One turn moves each row of this set onto another row. After a few examples, where does it send each row asked below?
Rak: [-28  21 -21  12 -17  -6  -4 -27  -5  35 -25 -12  28   9  -2  -3  10 -19
  19  32   8]
situp: [ -7 -14  30  12  -9 -14 -14 -10 -22 -24 -14  -3  -2  44 -27 -19  33   6
  -3 -24  -5]
Rogon: [ 13 -22  15   1  27 -19  13  -3   1 -31  -5  -2 -16  46 -10  -3  19  11
  27 -14 -16]
Pemi: [-13  17 -16   0  29 -17 -18   1  11   2  -6  -9 -34   6  24  13   4  13
 -10 -32  38]
Fivif: [ -7  10  -4  -6  -8 -13  11 -24   9  19 -30  11  25  16 -21  22  11  -4
  -1  63  -2]
kapel: [-29   9  11  24  -6 -45 -37   9   4   3 -14  15 -10  30 -23  -9  16 -10
 -18   1  20]
rudib: [  4 -21   5  -7  29 -32  10  -5   7 -12  21  20 -21  19  22  12  21  15
 -24   3  36]
popof: [ 15 -17 -28  -9   3 -12  -9   9 -12 -20 -25 -13 -23  23  -5   0  26   4
  22 -38 -10]
kozi: [  7 -10  13 -15  16 -15 -10   8   0  25  24  18 -21  20  -7  32   0  37
 -39  -8  21]
zas: [ 31  -1  10   8 -36   3 -16   6  22 -22  16 -26  -7  -7   0   9   5 -16
 -11  49  -1]
foma: [-12  -2 -12   3 -18  -7  18 -23  -8  39   0   9  37  19  -6  10  15  -9
  10  51  -2]
dasuv: [ -9  18 -22   4   5   6  15 -28  -4  21 -24  -8  18   6   8  17  12  -6
  29  56   1]
dol: [-19 -10  22  -3   1 -30 -12 -10  -5   6  19  15   1  15  -2  -4  11   9
 -51 -18  40]
tiv: [ 23  15  11  19 -37  20 -25  13  23  -9  10 -35  -8  -3  -1  20  -1  -4
  -7  33  -6]
vopu: [ 28   1   4  11 -20   8 -11   0  21 -15  30 -39  -5 -11  11  -3  -7 -17
   9  40  -4]
dum: [-17 -18   3  27  28 -23  22   7  -9   1  35  20   0  30  19   8  10   3
  26  11   7]
Sel: [-11   5   0  -7  26  -7   9 -20 -27 -44 -19   7   7 -33   1   6  14  -3
  -6  18  22]
nad: [ 20 -20  20  -9   8  -4 -19   0 -21  10   4  -5 -20  42 -38  -5   8  27
   9 -15 -27]
Regep: [ 10 -18  -2 -11   0  20   4  -1 -43  -7  -1 -14   4  11 -15   5  14  22
  14 -37 -22]
Bur: [ 11  -8   8 -23   6  -1 -12 -18 -26 -38 -34 -14  -4   0 -32 -13  18   7
  -3 -23  -8]
fabif: [ 10   6 -44 -16  23 -21 -24  25   4  11 -21   3 -32  -8  -7  30  -4   8
   7   0   2]
baded: [ 19  -6  13   9 -34   3  -3   3  23 -10  36 -33  18 -10   1  -4 -16 -20
  -4  25  -6]
mub: [-13   5 -25   0 -19 -26   3  -9  19  41 -22   6  23  28 -14  15   7 -16
   9  39  -3]
rokub: [-24   1 -17  11 -15   6 -16  11 -50  27  13   2  17 -12  -4   7   3   4
  -7 -25   8]
lefov: [ -9  20  13  -9  26   4 -24 -22 -18 -10  -9  -6 -24 -15   6   7  12  27
 -34  -5  42]
Soduf: [  5   0  34  -5  30  -8 -17  -5 -20  13  12  17 -13   8 -39  15 -11  33
 -13  38  -6]
Leve: [ 17   6   6  19 -41   4  -9  23  40 -10  15 -28   3   5   1  23  -9 -14
  -8  19 -10]
dafi: [-10  30 -19  -1  -6   3  -9 -19   4  45 -33 -10  14   9 -19  20  -2   2
  16  43  -5]
lema: [ -7   3  -6  -4  26   8 -10 -10 -29  22  31 -10 -17  -7  24   7   0  27
  -9 -23  30]
Nafa: [  7  13  13  22 -35   5 -11   7  34 -13  18 -40  13  -7   5   2 -16 -22
   0  13  -3]

dafi turns into mub
lema turns into rudib
nad turns into popof
Where do these go?
Sel turns into Soduf
tiv turns into Leve

